Each named move below is a turn or a mirror, shown by a few rows before and after it. Which moves, in which order, take the first row of each later pair to the second? The first pair is answered.
move L:
[-1 3 -4 0 8 -1 -17 -4 18 -19 -2 12 -16 6 -31 1 4 -14 13 8 -4 0] |-> [7 -2 -11 -3 -4 4 -9 -9 21 -17 -3 12 -14 4 -27 6 -2 -14 21 2 0 -3]
[-8 6 8 11 -6 1 0 -1 6 11 -8 2 7 -3 1 2 11 13 -10 -4 0 1] |-> [-3 3 5 10 -10 3 3 -4 7 12 -8 4 8 -5 3 5 9 12 -5 -7 2 0]
[5 3 -12 4 21 9 18 -16 -23 -1 -22 1 -8 -29 -29 -11 22 -1 3 18 -10 -1] |-> [10 -2 -17 1 13 12 23 -18 -21 1 -23 1 -7 -32 -26 -7 20 -1 8 15 -8 -3]
[12 -13 -10 -4 -12 15 9 -6 8 8 -2 8 2 2 1 10 -9 1 13 -11 5 -3] |-> [-15 3 13 3 22 1 -14 8 3 4 1 5 -2 10 -9 -5 3 -2 -10 7 -7 4]
move T:
[-8 14 -9 4 -1 -3 -11 -3 -10 -6 4 13 5 13 -11 -5 15 -10 -24 20 -7 9] |-> [1 11 -21 2 -10 4 -2 -12 -6 -7 -1 18 2 7 -16 1 14 -15 -13 19 -4 7]
[2 -5 5 2 18 6 -19 5 11 14 12 2 17 -7 -10 -1 0 -10 -7 -7 -13 -24] |-> [5 -5 1 1 15 10 -17 -1 17 13 10 8 14 -6 -15 2 -1 -16 -2 -7 -12 -24]
[9 1 4 -3 -7 -1 5 9 -2 0 0 -4 5 0 6 3 -15 3 -3 -7 3 -1] |-> [5 3 8 -3 -3 -6 1 13 1 -1 3 -3 5 4 6 0 -15 2 -7 -6 2 -1]
[-3 3 -4 1 -14 2 -1 -11 10 -10 -14 7 -1 4 -15 0 7 -4 5 5 7 10] |-> [4 -3 -7 0 -20 5 7 -13 -3 -6 -16 -2 2 -5 -4 0 8 4 6 -3 10 5]
move S:
[7 -5 -4 4 13 10 8 -9 -26 2 -7 -13 -3 -22 -3 -7 15 9 -2 12 -8 -2] |-> [-15 7 19 6 19 -6 -21 14 0 2 9 -1 -1 11 1 -3 3 2 -16 14 -10 7]
[21 -10 -9 -11 -29 9 15 4 4 12 3 -4 10 3 14 15 -5 7 18 -16 13 -13] |-> [11 -6 -2 -4 2 4 14 3 -33 10 -4 -26 8 -18 7 -9 19 19 0 0 2 -13]
[9 4 -9 -10 7 -3 0 5 9 0 -1 24 -17 13 0 -3 2 -1 6 -12 8 9] |-> [14 1 -16 -9 10 1 10 -3 -6 1 -8 18 -18 -1 -2 -7 10 4 9 -10 6 6]
Then:
Each pair is two moves apart.
[9 5 -12 -14 -7 13 4 -24 15 -9 -18 12 14 -7 -10 16 -4 1 6 10 10 0] |-> [0 9 -3 -8 16 7 0 -20 -11 -9 -21 -6 14 -19 -10 0 9 12 -11 20 3 0] : S T
[15 -12 -12 -6 -28 8 12 6 13 10 4 0 8 2 23 15 -23 5 8 -26 11 -4] |-> [4 -4 -4 -7 -23 4 0 10 33 6 8 14 3 18 12 18 -26 -7 7 -19 8 2] : L S
[-13 7 14 2 25 -3 -11 -2 -10 -5 1 -2 -5 2 -11 -11 13 -4 -4 10 -13 3] |-> [6 -1 -7 -3 10 10 7 -19 -5 -6 -9 6 -9 -7 -19 -3 13 -11 16 6 -6 1] : T T
[8 -4 -16 -8 -14 8 11 -12 28 -12 8 30 -5 14 -8 19 -7 -11 13 0 3 -1] |-> [4 -7 -6 3 18 0 19 -7 -33 -6 -2 -13 2 -20 5 -10 18 20 -14 6 -6 -9] : T S
[8 -4 -2 -2 -8 -3 12 4 -7 14 4 -21 6 0 21 -11 -18 15 7 -10 6 -16] |-> [5 -3 1 -4 -15 -4 6 8 10 12 9 -10 6 13 21 -4 -26 9 10 -11 7 -14] : T S
[7 -3 -14 0 3 17 16 -14 -18 3 -11 -3 -6 -20 -8 -9 11 5 4 1 -8 -4] |-> [14 -9 -16 -3 -20 19 18 -9 -3 7 -3 4 0 -8 6 6 -5 5 11 -15 -1 -6] : S L
[13 6 -2 22 -1 8 2 -3 6 3 0 2 5 -6 2 -4 -15 1 7 0 5 1] |-> [8 9 1 22 2 4 -3 0 11 2 2 5 4 -2 1 -3 -16 -2 4 2 5 4] : L S
[4 9 -7 7 7 -10 -7 -7 -1 -3 -14 8 -8 -13 -2 -3 16 -7 0 7 -4 -2] |-> [7 7 -7 9 6 -9 -4 -6 -8 0 -13 2 -5 -17 4 -3 18 -1 -2 4 -4 -4] : T T
[8 -2 9 1 11 -6 -4 1 -7 1 -7 -2 1 11 -9 -19 -18 -13 17 9 -15 -5] |-> [15 -6 3 0 5 -2 4 -3 -11 1 -8 -6 2 5 -6 -17 -18 -10 22 6 -12 -7] : T T
[-19 -5 11 17 5 7 -7 1 3 8 3 -9 -3 3 8 -7 -4 11 -22 8 14 -1] |-> [-5 -10 -4 11 -14 18 3 -10 21 6 -2 6 -6 5 3 7 -12 1 -3 3 20 -1] : T L
[-1 3 -2 4 -14 10 -10 -3 12 -11 -9 15 -16 -3 -24 17 -7 -10 6 5 12 -4] |-> [-3 4 -2 6 0 11 -6 -7 -8 -12 -16 5 -18 -16 -29 7 7 -5 0 12 7 -5] : S L
[16 7 -23 -5 0 9 -6 -8 -2 3 -19 0 5 6 7 1 10 -8 33 4 20 -4] |-> [15 7 -21 -3 8 8 -5 -6 -16 4 -21 -9 6 -1 9 -6 17 -1 26 6 16 -6] : S L
[-5 9 16 10 19 -14 -1 7 6 7 6 -3 -3 19 -2 -1 -8 -22 0 6 8 2] |-> [15 -2 2 6 -5 -4 17 1 0 13 4 -9 3 7 13 7 -16 -13 12 -11 17 -6] : L T
[-9 6 4 7 5 -9 -1 -5 -6 2 0 -9 -1 -1 -1 -8 -1 3 -8 14 -1 6] |-> [-3 2 0 1 -13 -7 -1 -4 11 4 4 1 0 10 4 4 -13 -3 2 5 5 6] : S L
[17 -9 -11 -7 -11 10 22 -13 -3 2 -6 -1 6 -11 -3 5 3 0 11 -7 12 -7] |-> [-7 7 5 -1 20 -1 -1 -7 1 -6 -5 5 -2 0 -25 -8 14 -11 -4 17 0 4] : L T
[-19 8 9 9 9 -13 -1 7 8 3 9 1 -7 17 -5 11 -7 -7 -3 -4 5 4] |-> [2 -4 -11 7 0 0 24 -11 -12 4 -4 -10 -8 -9 -3 11 -1 2 10 -8 8 -4] : L S
[19 3 -7 15 -4 -6 -16 -9 16 11 -3 11 -5 17 1 8 21 -12 7 9 15 13] |-> [27 -6 -9 16 -8 -5 -5 -6 -6 17 -4 -8 2 2 19 4 22 5 2 -2 17 7] : T T
[6 4 5 7 -15 -1 0 13 0 5 12 -6 -4 14 10 5 -9 0 5 -11 -1 3] |-> [1 8 10 8 -9 -4 -6 14 3 3 13 -2 -5 17 7 3 -6 -3 2 -8 -3 5] : T L
[-6 5 10 -4 3 -10 -16 4 12 2 9 8 -3 15 -1 1 -8 -5 1 1 -1 9] |-> [14 -9 -5 -5 -11 0 7 -6 -6 7 2 -5 2 -7 12 4 -7 9 11 -11 5 1] : S T
[-9 5 10 -12 5 -4 -3 0 5 -5 0 12 -3 12 -4 5 15 -13 -7 8 -18 7] |-> [5 -3 -3 -14 0 5 14 -9 -13 -4 -9 1 -3 -8 0 2 20 -4 -1 4 -16 0] : L S
[15 -11 0 -6 -22 6 19 -7 0 17 9 -10 2 -12 18 7 2 16 -1 -9 5 -10] |-> [-3 2 17 -6 -16 -5 -6 7 28 13 21 6 0 17 12 10 -6 4 -9 -3 2 0] : L S
[2 -19 8 4 -5 -5 3 7 21 -7 3 -1 -9 -4 -9 1 -2 -12 15 3 -9 4] |-> [4 -18 4 5 -4 -2 8 1 15 -7 0 -4 -11 -10 -11 -1 3 -11 17 4 -9 2] : L S
[-4 -1 -5 -9 0 -3 8 -7 -18 1 -1 -15 4 -1 -11 -12 16 -1 9 0 2 -15] |-> [2 -6 -7 -13 -19 -2 9 -2 -2 5 5 -7 6 10 -2 0 1 -2 16 -10 8 -15] : S L
[24 -16 -13 -14 -19 22 22 -28 -21 2 -12 9 9 -32 -9 11 17 2 16 7 5 -13] |-> [2 -12 17 -5 6 2 2 -2 -47 8 -1 -15 17 -29 11 -7 22 24 -18 9 -3 -14] : T L
[-2 -10 10 -6 -15 0 -3 4 21 4 8 12 2 12 3 14 -13 -8 5 -7 12 2] |-> [9 -17 -1 -2 -5 8 18 -10 -15 4 -8 -10 1 -22 3 2 7 5 5 -4 9 -7] : T S
[4 -8 -1 -5 -14 2 7 -1 -3 10 1 -10 0 4 20 10 2 8 3 -5 0 -7] |-> [2 -7 2 -4 -13 0 3 3 -1 10 3 -9 1 8 21 9 1 7 0 -6 1 -6] : T S
[-13 13 -7 -4 11 -2 -21 -4 24 0 -4 1 5 7 -11 6 13 -11 -8 -12 7 11] |-> [6 -1 -20 -7 -9 7 -1 -11 14 4 -7 -7 11 -6 4 13 7 -1 3 -27 14 2] : L T
[3 15 -16 0 -4 1 5 0 15 0 -9 24 -2 9 -6 14 -5 -22 -3 2 -4 10] |-> [-9 20 -3 6 20 -7 -4 8 -5 0 -10 9 -2 3 -8 -1 6 -14 -21 12 -11 10] : T L
[5 -2 26 -6 0 -10 2 5 -12 11 14 -15 9 7 18 -10 5 16 -12 -12 16 -2] |-> [13 -5 14 -12 -22 -1 8 -4 12 8 13 3 7 14 13 5 -6 4 6 -18 22 -2] : T L
[-9 5 7 9 10 -27 -16 10 -4 8 1 -10 -17 26 -3 -4 14 -6 -13 2 19 6] |-> [8 0 -14 3 -12 -13 -1 -8 13 5 -7 4 -21 24 -13 10 8 -18 11 -3 26 6] : T L
[-7 16 -5 5 3 -6 2 -17 25 11 2 34 -23 6 -14 1 0 -30 12 11 0 11] |-> [4 11 -16 5 5 1 18 -29 4 10 -9 22 -24 -16 -15 -5 11 -23 16 13 1 6] : L S
[6 -12 -13 -19 1 11 9 -12 -18 -5 -7 3 2 -19 13 0 14 -10 18 -2 4 -11] |-> [8 -15 -11 -20 -5 10 9 -8 -17 -2 -2 1 6 -17 21 2 9 -7 15 -7 5 -12] : S L
